A =
[[128 129 129 129 128 130 128 127 127 127 130 127 124 128 127]
 [129 131 128 129 128 131 127 129 126 128 127 127 126 129 125]
 [128 139 131 132 123 141 128 124 123 127 133 124 105 132 123]
 [128 131 130 130 128 133 128 125 126 127 132 126 117 128 126]
 [134 132 133 136 141 142 123 132 113 124 134 123 120 120 112]
 [128 132 129 129 127 133 128 126 126 127 130 127 120 129 126]
 [134 137 132 137 136 146 121 136 111 127 128 122 122 125 107]
 [128 136 129 131 124 136 126 129 124 128 127 125 119 132 123]
 [129 132 128 130 127 133 127 130 125 128 127 126 125 129 123]
 [132 129 133 133 137 136 126 127 120 124 136 125 118 121 120]
 [129 129 130 130 131 132 127 126 125 126 132 127 122 125 126]
 [132 134 130 134 132 139 124 133 118 127 128 124 124 126 115]
 [128 132 130 130 127 134 128 125 126 127 132 126 117 129 126]
 [130 128 130 130 133 132 127 128 124 126 132 127 123 125 124]
 [130 130 129 131 131 133 126 130 122 127 128 126 126 126 122]]
A[0][0]: 128
A[:, 4]: [128, 128, 123, 128, 141, 127, 136, 124, 127, 137, 131, 132, 127, 133, 131]
A[3][1]: 131
A[11][13]: 126
A[9][14]: 120
A[:, 13]: [128, 129, 132, 128, 120, 129, 125, 132, 129, 121, 125, 126, 129, 125, 126]
A[13][8]: 124
A[9]: [132, 129, 133, 133, 137, 136, 126, 127, 120, 124, 136, 125, 118, 121, 120]
A[1][3]: 129
A[8]: [129, 132, 128, 130, 127, 133, 127, 130, 125, 128, 127, 126, 125, 129, 123]
A[14][13]: 126
A[:, 14]: [127, 125, 123, 126, 112, 126, 107, 123, 123, 120, 126, 115, 126, 124, 122]
A[7][12]: 119
A[:, 3]: [129, 129, 132, 130, 136, 129, 137, 131, 130, 133, 130, 134, 130, 130, 131]
A[7][10]: 127
A[14][3]: 131
A[2][5]: 141
A[11]: [132, 134, 130, 134, 132, 139, 124, 133, 118, 127, 128, 124, 124, 126, 115]
A[14][9]: 127
A[3][6]: 128
A[2][11]: 124
A[7][14]: 123
A[11][12]: 124
A[1]: [129, 131, 128, 129, 128, 131, 127, 129, 126, 128, 127, 127, 126, 129, 125]
A[0][13]: 128
A[:, 10]: [130, 127, 133, 132, 134, 130, 128, 127, 127, 136, 132, 128, 132, 132, 128]
A[3]: [128, 131, 130, 130, 128, 133, 128, 125, 126, 127, 132, 126, 117, 128, 126]
A[0]: [128, 129, 129, 129, 128, 130, 128, 127, 127, 127, 130, 127, 124, 128, 127]
A[0][2]: 129
A[13][14]: 124
A[2][3]: 132
A[0][7]: 127
A[9][8]: 120
A[5][6]: 128
A[4][4]: 141
A[5][9]: 127
A[12][13]: 129
A[11][9]: 127

m =
[[129 130 128 123 125 129 135 135 120 118 136 128]
 [136 123 130 134 131 129 117 122 137 138 118 129]
 [130 131 128 121 123 130 137 138 118 114 139 128]
 [134 125 129 130 129 129 123 127 132 132 124 129]
 [110 131 125 133 132 122 128 117 134 138 122 126]
 [106 136 124 125 127 122 140 127 121 123 135 125]
 [128 131 127 121 123 129 138 138 117 114 139 128]
 [124 130 127 126 127 127 131 129 125 125 131 127]
 [146 123 131 127 126 134 124 134 127 124 129 130]
 [132 128 128 125 126 130 131 133 124 122 132 128]
 [134 125 129 130 129 129 123 126 132 132 124 129]
 [153 119 133 132 130 135 115 129 135 134 120 132]
 [102 134 123 131 131 120 132 117 131 136 125 125]]
Indices start at 0.
(0, 0) -> 129
(1, 7) -> 122
(12, 10) -> 125
(2, 7) -> 138
(9, 1) -> 128
(9, 6) -> 131
(0, 6) -> 135
(10, 9) -> 132
(0, 5) -> 129
(10, 10) -> 124
(6, 10) -> 139
(4, 1) -> 131
(7, 9) -> 125
(10, 5) -> 129
(8, 7) -> 134
(9, 0) -> 132
(2, 10) -> 139
(11, 11) -> 132
(10, 4) -> 129
(4, 4) -> 132
(8, 1) -> 123
(4, 3) -> 133
(9, 10) -> 132
(12, 6) -> 132
(2, 0) -> 130
(10, 0) -> 134
(5, 10) -> 135
(9, 2) -> 128
(12, 9) -> 136
(10, 6) -> 123
(3, 3) -> 130
(5, 6) -> 140
(2, 2) -> 128
(0, 3) -> 123
(8, 0) -> 146

data =
array([[128, 144, 144, 123],
       [137, 105, 124, 131],
       [134,  98, 119, 146]])
data[0][0]: 128
data[-1][-2]: 119
data[:, -3]: [144, 105, 98]
data[:, -1]: [123, 131, 146]
data[1]: [137, 105, 124, 131]
data[2][-3]: 98

grid = [111 130 117 102 103]
grid[0] => 111
grid[-3] => 117
grid[1] => 130
grid[4] => 103

a =
[[142 145 100 141 110 144 123 101 116 118 124]
 [141 124 107 136 102 139 127 112 121 147 124]
 [139 116 134 135 114 132 136 142 154 114  99]
 [131 117 135 141 112 128 138 135 157 118  99]
 [136 117 135 138 113 130 137 139 155 116  98]
 [142 134 105 148 102 140 124 101 120 136 130]
 [141 125 107 139 102 139 127 110 121 146 125]
 [143 138 103 149 103 141 123  99 118 130 130]]
a[0][0] -> 142
a[4][10] -> 98
a[5][5] -> 140
a[1][1] -> 124
a[5] -> [142, 134, 105, 148, 102, 140, 124, 101, 120, 136, 130]
a[3] -> [131, 117, 135, 141, 112, 128, 138, 135, 157, 118, 99]
a[5][0] -> 142
a[4][4] -> 113
a[7] -> [143, 138, 103, 149, 103, 141, 123, 99, 118, 130, 130]
a[7][10] -> 130
a[4][3] -> 138
a[2][5] -> 132
a[1][3] -> 136
a[0][9] -> 118
a[:, 9] -> [118, 147, 114, 118, 116, 136, 146, 130]
a[2][2] -> 134
a[7][8] -> 118
a[:, 5] -> [144, 139, 132, 128, 130, 140, 139, 141]
a[0][1] -> 145
a[0][8] -> 116
a[3][10] -> 99
a[6] -> [141, 125, 107, 139, 102, 139, 127, 110, 121, 146, 125]
a[2][10] -> 99
a[0] -> [142, 145, 100, 141, 110, 144, 123, 101, 116, 118, 124]
a[1][6] -> 127
a[5][9] -> 136
a[6][4] -> 102
a[:, 3] -> [141, 136, 135, 141, 138, 148, 139, 149]
a[:, 2] -> [100, 107, 134, 135, 135, 105, 107, 103]
a[:, 1] -> [145, 124, 116, 117, 117, 134, 125, 138]
a[3][3] -> 141

M = [[126, 128, 126, 147, 136, 131, 147, 127, 126], [154, 140, 130, 149, 152, 131, 136, 135, 148], [110, 104, 115, 109, 115, 105, 109, 114, 122]]
M[-3,-9]	126
M[1,-3]	136
M[:, 4]	[136, 152, 115]
M[-3,3]	147
M[1,-6]	149
M[-2]	[154, 140, 130, 149, 152, 131, 136, 135, 148]
M[-3,8]	126
M[0,6]	147
M[2,-3]	109
M[-3]	[126, 128, 126, 147, 136, 131, 147, 127, 126]
M[:, 1]	[128, 140, 104]
M[:, -1]	[126, 148, 122]
M[2,2]	115
M[:, -9]	[126, 154, 110]

B =
127	129	133	130	128	132	127	129
131	129	139	131	126	135	128	124
132	127	130	127	126	127	129	125
140	129	156	131	123	143	133	112
130	128	134	129	127	131	129	125
126	129	125	129	130	127	127	130
120	129	119	129	132	125	124	136
B[0][0] => 127
B[0][2] => 133
B[:, 5] => [132, 135, 127, 143, 131, 127, 125]
B[2][4] => 126
B[1][1] => 129
B[4][0] => 130
B[2][6] => 129
B[2][3] => 127
B[4][5] => 131
B[5][4] => 130
B[1][3] => 131
B[:, 6] => [127, 128, 129, 133, 129, 127, 124]
B[2][0] => 132
B[6] => [120, 129, 119, 129, 132, 125, 124, 136]
B[1][7] => 124
B[:, 1] => [129, 129, 127, 129, 128, 129, 129]
B[0][6] => 127
B[5][0] => 126
B[5][7] => 130

X =
[[145 110 109 144 121 152 125 115 111 114 144 121 129 135 137]
 [128 122 123 131 121 149 154 112 110 117 106 123 130 149 120]]
X[-2,-15]: 145
X[-2,8]: 111
X[-2,-12]: 144
X[1,-12]: 131
X[1,4]: 121
X[1,10]: 106
X[1]: [128, 122, 123, 131, 121, 149, 154, 112, 110, 117, 106, 123, 130, 149, 120]
X[0,10]: 144
X[0,-9]: 125
X[0]: [145, 110, 109, 144, 121, 152, 125, 115, 111, 114, 144, 121, 129, 135, 137]

W =
116,123,127,128,127
115,122,138,121,127
133,134,118,128,121
129,134,136,136,122
125,143,124,127,119
126,137,131,121,125
139,127,122,130,124
134,139,135,117,119
124,126,119,125,133
107,126,132,131,126
121,121,123,118,119
135,120,130,128,134
Indices start at 0.
row 0 col 0: 116
row 7 col 1: 139
row 8 col 1: 126
row 5 col 0: 126
row 7 col 0: 134
row 11 col 0: 135
row 5 col 4: 125
row 6 col 4: 124
row 6 col 3: 130
row 7 col 3: 117
row 6 col 2: 122
row 4 col 0: 125
row 1 col 1: 122
row 1 col 2: 138
row 5 col 1: 137
row 11 col 4: 134
row 3 col 4: 122
row 0 col 1: 123
row 3 col 2: 136
row 4 col 1: 143
